128 stands for zero in the data rows.
Here are some rows, each followed by its group. Rows of different groups can look alike.
[187 176 125 107 159  98 159 111 151 137 115 183  72 108 215  76 124  95
 133 130 114 102 158 178 133 158 179 122 106  98  96 124] Eq
[149 164 117 153 105 165 154 160 118 145 151 165 128  96  99 102 145 162
 104 133 130 119 119 186 130 155 103 140 136 141 171 176] Wo
[ 85 145  94 136 169 156  84 165  83  79 149 103 151 105 110 191 173 164
 153  92  74 144 138  96  68 111 148 118 163 178 173 207] IS
[110  94 163 121  99  95 147 130 116 139  96 131 116 154 123 112 107 111
 111 120 150 121  88 151  96  76  95  55 119  90 120 154] Xi
[ 96 131 111 172 169 158 108 152  75  99 121 144 148 123 104 165 153 162
 187 126  84 162 158 102 173 166 163 179 179 157 169 151] Pp
[154 174 174  71 168 146  68  87 155 143  87 101 132 136 155 151 180 209
 138  67 120 132 142  96 147 114 175 178  75 103 155 104] Eq
[ 90 126 109 146 163 152  72 124  90  90 128 126 156 113 117 170 160 170
 128  98  89 161 147 102 146 137 178 159 164 140 174  69] Pp
[ 99 112 169 116 103  82 147 128 133 138 124 147 102 163 107 110  86 151
 103  96 165 146 121 127 140  83 121  83 151 118 114 170] Vs
[ 86 104 164 102  91  88 119 114 124 183 149 149 110 168 123 164  82  89
 145 130 189  88 149  87 132 104  63  26 173 106  86 120] Xi
[177  99  98 174 113  96 178 131 139 170 166 128 127 190 127  77  87  85
 178 167 151  84 133 166 137 151 112  86 128 101  78 164] Xi
[109 140  69 140  90 159 106 168  77 113 112 151 149  71 109 110 124 104
 109  85 112 164  98 133  77  93 103 131 116 172 123 110] IS
[ 90 118 172 121  99  98 117 153 127 111 136 150 122 177 118 159  88 109
 115 123 169 105 107 134 104  75  98  68 169 124 127 170] BY
[153 151 128 165 100 185 155 111 129 151 173 137 115 106  95 112 139 130
 124 183 144 121 169 125 185 182  71 157 145 180 178  88] IS
[164 159 129 160 105 165 130 163 114 150 134 159 138 103  95 127 153 138
 112 117 130 140 136 152 148 159  98 149 126 160 168 139] Wo
[145 168 177  86 169 168 114 114 152 145 120 143 122 132 124 111 182 178
 149  71 107 112 156 157 113 123 141 187 101 128 170 161] Wo
[112 140 101 144 175 157  93 130  74  69 111 110 149  79  99 152 174 151
 155 125  74 163 111 116  80 125 144 162 113 171 148 176] IS
[ 98 116 118 174 179 153 123 126 112 123  97 131 178 119  70 183 129 142
 180 137  98 136 148  69 201 177 102 142 173 125 112 109] Vs
[152 156  65  83 171 151  93 129 154 157 135 122 161  93 117 148 168 198
 153  73  81 124 146  97 128 141 152 208  91 171 145 112] IS
[136  79 113 140 110  85 190  59 125 142 198 171  63 105 156  66 106 154
  83 147 150  74  99 183 110 129 171  91 121  65 101 120] Xi
[143 159 142 149  98 168 148 141 119 124 130 153 136  96  91  81 141 146
  97 125 128  90 115 188 109 120  83 149 130 159 153  80] Wo
[153 172  60  84 170 173  79 106 161 152 168 186 112  69 128 149 180 168
 152  89  95 128 168 127 108 149 139 202  81 111 175 160] Eq
[108 118 167 133 104 115 130 150 155  95  58  67 163 177 120 114 120 136
  91 105 135 147  68 142 140  71 119 120 120 130 148 108] BY
[126 132  84 152 101 149 140 169  69  83 138  84 151  83  97 104 178 142
 127 105  71 102  99 122 120 113 152 146 124 157 184 106] Pp
[ 98 122 161 119  91  98 113 156 131 115  96 118 115 164 135 135  70  96
 128 131 181 134 100 136 105  85  87  89 149 136 100 141] BY
[131  74 114 151 102 184 183  61 125 136 192 135 102  77  98  92 175 114
  96 184 113  63 136 145 143 160 114 108 126  66 177 157] Xi
[165  70 176  75 170 158  79  79 165 171 103 101 134 144 113 160 163 171
 148  66 119  93 159 115 110 120 164 178  62  71 128  97] Xi
[137 183 116 153  96  79 157  79 108 114 194 198  55  69 179  98 123 156
 128 177 155  73 134 154 145 149 135 109 135  82 106  96] Eq
[ 97 117 107 172 150 152 137 129 110 119 115 119 177 156 103 171 122 105
 176 161 104 185 179  70 186 165 138 123 176 126 100 132] BY
[ 91 124 165 126  97  97 109 145 111  93 120 138 101 160 126 151  80 113
 110 117 169 124  97 146  88  71 116  89 159 140 130  85] Pp
[163 112  94 167 113 113 143 148 164 157 169  64 169 191 124 118 112 113
 177 166 151 127 124 111 160 144 117 123 134 120 122  54] Vs
[ 97 118 155 111  99 100 129 162 135 123 112 132 125 160 118 127  83 117
 103 125 161 128  99 143 120  95 106  97 164 129 131 100] BY
[ 81 116 114  70 159 148  61 110 127 116 135 128 170 124 112 190 172 154
  94 103 115 126 169  78 165 175 163 129 127 130 152 110] BY
[ 82 130 164 120 106  83 130 127  96  96 161 144  71 147 134 148 111 140
  97  95 159 106 137 112 125  82 158  72 172 154 142  99] Pp
[108 126 111 170 169 146 115 136  92  96  88 111 158 122 117 149 166 170
 182 128  78 167 153  80 209 163 174 196 150 143 157 136] Pp
[110 105 149 120  88 102 126 138 150 150 103 134 150 144 131  97  93  74
  92 137 171 126  95 130 121  97  52  72 127 109  92  72] Vs
[ 95 131 176 114 109 107 145 149 132 121 116 119 125 176 149 131  95 116
 116 108 168 170  95 127 138  90 156 105 162 153 151 171] Pp
[169 108  99  69 116  96 101 109 166 173 188 137 130 162 120 107  87 113
 117 166 186 127 112 148  73 154 110 103  65 117  74 156] Vs
[ 96 111  95 172 176 151 115 147 115 122 113  85 182 140  73 177 138 153
 212 131  81 135 150  62 168 153 110 136 177 119 118 152] Vs
[100 122 105 166 157 148 116 129  99 106 103 103 165 148 119 146 144 144
 176 124  95 193 168  87 192 153 176 170 166 137 130 111] BY
[ 86 143 116 168 155 159 127 135  71 107 138 153 150 138 126 185 157 117
 175 130 102 186 190  95 167 172 160 139 195 180 149 152] IS
[113 117 153 129 107 102 146 140 137  96 103 123 139 145 125  77 122 117
  70 108 139 148  70 159 113  83 117 121 114 129 138 121] BY
[132  83 127 151  94  84 158  54 101 137 175 182  70  80 142 107 117 128
 115 161 149  49 115 158 124 147 129  86 129  72 110 137] Xi
[148  66 101 140  94  89 155 104 151 148 202 129  64 116 153 102  74 141
 112 168 179  61 108 173  73 115 116 110 119  72  55  67] Xi
[107 122 167 129 103 104 125 146 138  87  83 102 129 165 126 112 108 123
  91 107 150 146  73 167 105  72 121 126 119 135 142 133] BY
[112 132 161 113 107 106 157 166 125 104  91  93 123 152 144 102 131 112
 109 108 137 158  90 136 136  94 142 122 127 151 161 150] Pp
[149 146 174  83 178 151  99  94 133 148  94  80 157 133 107 153 142 173
 151  83 121 113 136  94 133 118 132 174  93 181 124 115] IS
[137 180 132 146  97  76 152  82 115 104 171 204  49  60 177  86 126 172
  97 142 143  72 127 166 137 137 137 119 124  90 120 154] Eq
[ 97 122 175 110 101 105 137 161 143 129 110 125 127 172 133 142  95 119
 114 116 166 141  95 131 140  95 130 101 162 140 149 116] BY
[ 81 128 105 162 175 151  93 125  73  89 148 112 156 122  99 210 169 148
 193 141  87  95 163  62 159 152 154 128 192 149 150 138] Pp
[106 128 170 118 178  84 108  79 106  85 117 147  74 133 134 146 103 143
 161 113 142 154 140  95 106  79 154 135 132 148  91  75] Pp
[150  65 129 136 112  98 180 104 168 155 156 138  88 135 165  89  85 144
  83 134 170 113  82 186 100 128 145 136 115  77  69 152] Xi
[106 127  77 136 178 155  89 127  92  72 112 121 152  76  90 133 142 147
 137  84  69 149 107 105  68  89 149 158 118 145 122  85] Pp
[145 178 123 152 108  81 169  81 123 133 181 198  47  85 179  79 115 177
 101 142 157 108 121 179 148 153 164 134 132  94 120  66] Eq
[ 96 120 155 125  97 109 109 158 153 100  96  86 146 160 125 146  94 108
 107 133 163 123  92 128 124  84  94  92 151 133 132  85] BY
[171 109 115  71 122  95 104 101 171 181 172 162 132 145 122 117  79 111
  78 190 172 123 121 150  90 171 103 110  61 114  74 149] Vs
[102 126 129 157 153 158 113 103  79  92  79 149 147 121 113 151 130 111
 155 126 106 202 156 123 142 156 154 174 152 141 114 102] Pp
[169 103  91 179 115 101 163 148 157 166 182 103 147 201 125 106  93  83
 189 166 150 121 136 125 133 145 109  94 131 108  87 119] Xi
[132  77 131 155  98  89 172  63 107 141 167 177  68  91 147  98 118 127
 116 158 143  50 108 172 123 144 138 109 131  66 113 159] Xi
[108 134  88 125  93 135 122 191  83  90  79  78 143 116 129 122 107 125
 120 131 107 151  84  85 104  93 127  98 123 163 113 170] Pp
[160  62 163  98 172 148 125 123 167 176  84  42 136 153 126 169 160 171
 182  79 104 111 164  55 166 112 152 175 115  77 108 228] Xi
[105 122 168 124 176 103  96 106 141  79  85 102 135 161 129 152 112 125
 157 119 131 147  96 124  91  75 121 137 129 131 103  84] BY
[130  65 137 138 103  80 181  76 136 118 176 159  54  78 146  78 133 155
  64 125 131  75 111 158 126 114 154 135 116  74 110 180] Xi
[128 122  94 141  94 159 126 185  87  79 140  99 162  88  71 115 157 125
 121 122  96  67  93 147  85 115  88 106 116 133 153 141] BY
[109 143  90 143  91 156 108 178  84 109 107  89 148  89 110 123 132 112
 125 111 123 163  98 123  78 110  96 114 120 180 123 125] IS
[ 89 128 114 161 166 156  93 138  72  99 136 148 152 119 110 182 169 163
 167 113  84 142 167  99 173 163 169 163 189 144 182 145] Pp
[164 148 120 162  95 179 118 129 119 143 184 139 134  97  85 150 147  99
 145 190 158 121 175 110 166 181  69 138 129 182 171 131] IS
[ 89 109  99 172 171 141 114 142 108 128 124  93 186 163  96 191 157 164
 204 136  72 119 161  46 195 154 127 118 193 112 142  55] Vs
[195  72 148 106 158  98 202  75 159 169  91 116  91 150 188  56 117  86
 131 119 103  79 141 159 126 113 184 121  95  66  70 164] Xi
[170 119 101 172 115  97 152 142 132 137 180 131 117 187 128 104  88  90
 179 181 164 122 137 140 135 151 133 127 132 131  83 112] BY
[112 144 108 144 106 134 139 150  78 102  76 110 145 120 136 110 131 154
  86 141 101 179  64 120 139 120 147 139 114 181 148 104] IS
[105 109 156 116  96 104 140 161 164 137  88 103 159 164 112 120  95 109
 110 133 160 129  96 135 132  94  75  81 137 117 121 141] Vs
[111 132 162 109  96 102 136 165 124 105  86 105 117 152 144 128 108  94
 134 134 159 143  99 125 123  94 112 114 128 157 133 132] Pp
[181 181 126  95 153 115 140  87 180 141  92 120 124 127 218 116 132  62
 131 171 124 113 162 122 166 175 168 119  96  89  84 176] Eq
[173 176 132 112 156 112 128 109 180 120 116 128 119 135 216 125 147  81
 126 140 131 143 168 113 162 146 177 116 114  91 115  83] Eq
[149 156 135 146  92 168 129 144 117 140 134 155 137  90  97 110 130 125
 106 134 150 100 120 166 109 136  58 136 125 168 131 158] IS
[103 124 169 109 112  91 159 134 115 131 104 144  99 180 136  99  80 116
 145 113 174 188 104 131 116  89 144 117 142 138  94 142] BY
[133  75 128 146 109  81 192  45 118 136 180 171  54  93 158  75 131 152
  98 131 140  87 112 157 138 141 172 115 120  64 107 145] Xi
[ 90 109 111 164 176 142 104 107 105 126 116 118 185 141  88 198 142 155
 192 158  89 116 144  49 189 155 112 121 190 120 120 148] Vs
[174 156 184  88 173 152  82 112 150 146  92 106 157 134 106 168 167 140
 169  79 115 114 164  89 132 128 128 163  81 173 125 117] IS
[159 159 122 163  98 190 126 103 133 153 173 150  94 111 104 136 136 107
 143 209 150 120 176 101 172 183  42 138 136 164 150 133] Wo
[ 91 128  95 160 172 155  89 142  73  96 136 105 148 116  95 189 152 160
 206 120  81 137 149  90 116 140 150 154 183 146 151 129] Pp
[107 121 183 132 100  95 114 126 115  84 111 165 105 147 120 121  92 125
 101 111 163 135  82 172  84  78 122 126 118 134 120 104] BY
[110 125 156 122 102 103 135 157 124  87  92 117 119 141 134  97 114 120
  83 113 144 143  76 160 110  84 128 124 119 144 146 146] Pp
[ 85 118  83 172 163 152 110 159  96 108 154 106 170 151 103 165 174 154
 186  76  62 130 185  76 168 135 170 152 195 133 169 105] BY
[139  64 131 140 108  81 195  83 149 133 176 144  54  91 156  71 110 169
  70 122 144  79 107 178 132 133 155 147 122  77  87 142] Xi
[167 156 138 167  89 173 121 129 133 159 160 151 134 109 102 127 142  77
 140 161 163 120 177 105 165 157  51 134 134 165 145 127] Wo
[150  62 167  69 173 148 113  82 174 159  77  34 137 152 128 148 150 205
 149  79 113  89 133 102 139 113 153 190  82  75  92 179] Xi
[162 168 171  79 159 178  69  70 179 159 152 123 114 144 135 137 189 125
 131  94 141 171 206 107 130 129 136 183  72 138 181  96] Wo
[146 161 131 154 110 172 176 124 126 147 148 154 130 107 103  79 148 143
 121 130 138 136 117 176 133 155 101 156 137 156 151 113] Wo
[ 99 118 163 107  97  94 132 156 132 128  99 136 110 165 116 122  74 112
 129 126 168 132 109 137 117  95  95 102 148 129 107 125] BY
Group Vs spreads out most along one direction. Which 3 other groups' directions of most spread are closest to that one, closest first?
Pp BY Xi
Which 5 groups are nearest to each row below, nearest first, going by the distance to the group's nearest row?
[163 169 131 147 177 168  79  92 122 116 138 176 123  71 111 164 164 136
 137 121 112 128 146 120  93 138 106 152 107 123 140  58]: Pp Wo Eq IS BY
[176 120  83  76 115  99 111 118 162 143 172 126 117 149 133  64  81  97
 112 138 160 101 109 172  59 134 145 142  60 133  78 114]: Vs Xi BY Eq Pp
[115 118 151 128 175  93 102  88 113  72 116 155 110 122 119 121 128 126
 126 124 112 125 103 126  74  82 120 143 111 128 100 140]: BY Pp Xi IS Vs
[114 144  87 118 169 157 122 189  86  88 117  99 148  92 111 130 192 155
 166  77  55 178 136  96  87 113 158 150 123 184 173 179]: IS Pp BY Wo Vs
Which 3 other groups have their centres nearest to the centre of group Xi, nearest first?
Eq Vs BY
Which 4 groups are nearest to each row below, nearest first, going by the average distance to the group's rows?
[177 172 184  80 161 150  87  98 164 146  75 117 131 141 163 124 179 142
 132  48 109 120 174 124 158 128 183 169  67 114 141 123]: Eq Wo IS Pp
[ 96 124 166 111  90  93 114 146 113 139 118 146  99 162 141 140  59  85
 136 126 189 128 120 113 112  89  88  79 164 138  87 120]: BY Vs Pp Xi
Which 4 groups are nearest to each row below, nearest first, going by the distance to the centre of the group?
[153 170  62  88 161 169  99 130 150 161 163 189 118  91 148 126 173 155
 144  61  92 161 180 135 115 146 163 193  97 110 171  78]: Eq Wo IS Pp
Group BY spreads out most along one direction. Which 3 other groups' directions of most spread are closest to that one, closest first?
Pp Vs Eq
Which 5 groups are nearest to each row below, nearest first, going by the distance to the centre of the group?
[133 168 139 158 100 156 174 150 104 118 111 151 134  84 110  91 176 147
 114 116  97  93 110 154 163 139 108 146 142 135 167 132]: Wo IS Pp BY Eq
[165 170 117 158 100 158 114 162 119 143 136 161 128  92 110 152 149 137
 124 142 137 116 135 133 153 158 111 123 126 117 157  75]: Wo IS Vs Pp Eq
[112 143  98 130  94 150 126 188  87  88 105  84 153  83 105 136 155 122
 105 127 114 152  95 101 108 115 116  99 107 177 144  72]: IS Pp BY Vs Wo
[ 99 146 113 160 164 157 108 138  78 116 109 142 151 114 126 149 159 166
 153 106  91 202 155 124 153 156 163 182 166 180 168 112]: Pp IS Wo BY Vs
Which 3 other groups have their centres nearest to the centre of group Vs, nearest first?
BY Pp IS
Which 3 other groups have their centres nearest to the centre of group BY, nearest first?
Pp Vs IS
Which 4 groups are nearest to each row below, nearest first, going by the distance to the group's nearest row?
[110 130 159 111 109  87 160 133  97 117 110 142  81 142 143  79 104 125
 115 103 154 177 114 128 127  98 160 129 129 154 121 110]: BY Pp Vs IS
[106 132 112  72 177 153  70 102 111 113  95 128 150  71 100 161 140 159
 111 127 115 160 117  97 119 169 140 162  85 156 122 138]: BY IS Pp Eq
[188  99  81 171 126 102 217 131 143 213 145 117 140 155 142  43  83  86
 134 167  74  73 126 180 106 125 116  78 123  96  84 118]: Xi BY Vs Eq
[166 113  79  82 121 111 106 124 201 184 185  94 168 158 124 109 109 106
 117 155 151 141 119  99  98 133 125 133  74 118 101 126]: Vs Xi BY Eq
[172 171 124  94 147 115 119 105 193 159 120 122 123 127 200 157 130  67
 112 190 130 148 169  95 154 174 146 114  94 118 101 132]: Eq Vs BY Wo
[178 169 118  97 156 105 132 117 193 142 136 138 108 137 200 109 137  78
 135 154 137 129 171 147 150 170 166 134 101 126 104 111]: Eq BY Vs Xi
